(in the rows, 128 means zero)
Each path below is one point turned by a fixed rotation once a step. After each direction that follows a path, write how fast that rotation turns it, in degrees per step (0 if it stays still).
Each turn is a multiple of 5 degrees from 10 to 175, or 0.

[133 130 136 146 128 131 130 124 119 133 130 130 130 126 138 129 117 128]
[129 136 124 149 133 126 130 130 129 134 129 125 122 129 129 118 125 127]
[128 126 127 143 126 119 125 130 125 136 138 118 127 126 130 131 126 117]
[120 133 127 142 117 121 120 127 131 130 129 131 124 120 133 127 119 124]
[130 121 120 140 126 125 124 121 131 139 135 130 132 125 129 124 113 132]
[126 124 125 146 119 137 134 122 128 127 135 122 125 121 128 124 124 128]
[127 129 123 142 124 131 130 131 122 132 138 134 134 126 138 121 125 118]
[125 125 128 139 127 124 124 129 133 134 131 123 129 120 130 109 126 119]
[136 129 130 134 121 126 127 129 134 130 138 123 133 117 131 128 115 117]
[126 129 127 140 120 125 136 131 133 129 123 127 136 121 135 122 114 129]
[131 126 111 138 129 126 138 128 135 134 135 122 131 123 133 124 124 125]
[120 122 126 136 122 127 134 125 128 129 131 120 128 115 142 127 130 120]
[130 132 123 132 130 127 125 122 132 132 131 135 129 116 145 121 122 123]
[135 122 134 136 134 128 132 121 131 136 127 119 130 118 136 119 119 128]
[137 138 129 143 129 131 138 129 129 126 131 123 126 120 138 131 122 123]
[125 131 125 143 133 117 134 133 125 136 124 124 130 127 141 125 125 124]
[128 131 121 138 131 117 124 124 136 135 132 119 118 119 133 129 126 123]
[126 125 132 139 123 123 125 119 125 134 130 127 126 119 140 137 117 128]
[129 132 122 145 130 131 128 120 130 133 128 133 122 124 135 122 119 136]
[132 122 127 146 132 131 132 123 121 137 138 120 126 128 132 126 127 125]
[124 136 132 147 123 128 124 129 125 128 133 128 122 122 135 123 129 117]
[129 128 129 140 129 117 118 129 128 139 133 130 131 126 131 120 117 121]
[130 127 129 144 120 125 126 125 136 131 131 119 124 120 122 125 116 128]
[127 128 121 144 118 128 133 130 125 130 136 130 134 127 133 133 116 126]
[118 124 116 143 124 127 130 127 131 133 131 127 128 125 132 115 127 126]
[129 121 123 135 124 129 124 123 129 133 143 125 130 118 134 124 127 116]
[126 128 136 138 120 131 127 126 130 127 128 131 133 116 137 117 118 123]
[139 130 123 138 131 129 134 130 134 134 133 127 135 123 131 117 115 125]
[128 126 128 141 124 127 141 133 131 129 129 114 131 120 132 125 125 121]
[125 135 117 135 125 120 131 133 132 129 132 130 131 119 142 128 124 118]
[123 120 124 132 129 119 128 122 135 137 126 122 129 116 139 121 122 127]
[135 129 125 135 126 132 132 118 134 129 134 124 125 114 139 132 119 127]
[128 128 130 142 131 131 138 125 122 132 125 129 131 124 145 124 122 130]
[133 134 122 142 138 126 132 127 131 134 132 122 122 123 136 119 130 122]
[128 128 136 140 129 119 126 127 124 134 131 119 126 120 138 132 125 117]
[131 130 128 128 123 125 126 126 128 127 130 124 129 132 133 125 129 131]  0
[124 128 127 126 129 124 124 129 127 129 130 128 127 127 130 127 134 122]  80

[128 137 132 123 120 125 111 129 129 126 139 126 132 126 134 129 130 128]
[132 137 133 130 124 125 118 126 128 133 140 123 135 125 135 120 136 122]
[124 135 135 138 122 123 122 131 130 136 132 121 137 130 131 117 133 129]
[118 134 133 134 118 125 119 137 130 135 134 126 135 133 128 128 127 133]
[123 134 132 130 121 126 115 132 131 135 141 131 134 129 131 138 129 124]
[129 134 135 136 126 124 119 123 133 135 138 128 134 124 138 133 132 121]
[125 132 137 141 124 120 124 124 132 131 133 122 136 125 140 126 127 132]
[120 127 136 131 118 123 120 131 131 126 138 120 137 130 135 128 123 135]
[124 127 135 123 120 127 112 127 134 127 140 124 136 129 132 129 130 126]
[128 136 134 128 124 125 111 123 135 130 132 126 135 125 134 124 136 124]
[128 142 133 135 122 121 118 128 128 131 131 122 134 124 136 120 132 132]
[124 137 132 132 118 124 122 137 124 133 140 121 136 131 131 122 128 131]
[122 130 134 131 121 128 118 134 131 138 142 126 137 133 127 129 131 123]
[123 134 135 136 124 126 115 127 137 138 131 131 135 128 132 133 134 124]
[125 139 133 139 123 121 119 127 131 132 132 128 133 124 140 134 127 132]
[126 131 135 134 121 121 124 129 127 128 143 122 135 126 140 131 123 130]
[123 122 138 130 122 125 121 125 134 130 142 121 139 130 134 126 129 125]
[122 128 137 130 122 125 112 124 139 129 129 125 137 128 132 125 133 129]
[126 140 132 128 119 123 111 128 131 126 130 126 132 125 135 127 130 134]
[131 140 131 127 120 124 118 131 124 130 142 122 133 125 135 124 130 127]
[127 132 135 133 123 126 122 130 129 137 140 121 138 130 131 119 134 123]
[119 132 136 138 121 125 118 132 135 138 130 126 137 133 128 125 132 129]
[120 137 133 134 120 124 114 134 132 134 133 130 132 129 132 137 127 131]
[128 136 133 132 124 123 119 128 129 132 143 128 133 125 138 137 127 124]
[128 128 137 137 126 122 124 122 132 133 139 122 137 125 139 127 130 124]
[120 126 138 136 121 122 121 126 135 128 131 121 138 129 135 124 127 134]
[121 130 135 125 118 124 112 130 133 124 135 124 135 130 133 129 126 134]
[129 136 133 123 122 126 111 126 131 128 140 126 133 125 134 128 133 124]
[131 138 134 133 124 124 118 125 129 133 135 122 135 125 135 119 136 124]
[123 137 134 138 120 123 122 133 128 135 132 121 136 130 132 119 131 132]
[119 133 133 131 118 126 118 138 129 135 139 126 135 134 128 130 127 130]
[124 133 134 131 123 127 115 129 133 137 140 130 134 129 131 136 132 121]
[127 135 135 139 127 122 119 123 134 135 133 129 134 124 139 132 132 124]
[124 133 136 140 122 120 124 127 130 129 134 122 135 125 140 129 124 134]
[121 125 136 129 119 124 120 130 130 126 142 121 137 130 135 129 124 132]
[129 133 126 127 127 129 127 132 125 131 127 128 127 130 124 123 131 127]  40
[130 127 127 123 127 129 128 130 125 127 136 128 128 129 127 131 126 125]  95
[131 129 128 131 129 126 134 128 124 128 131 124 129 126 131 124 127 128]  80
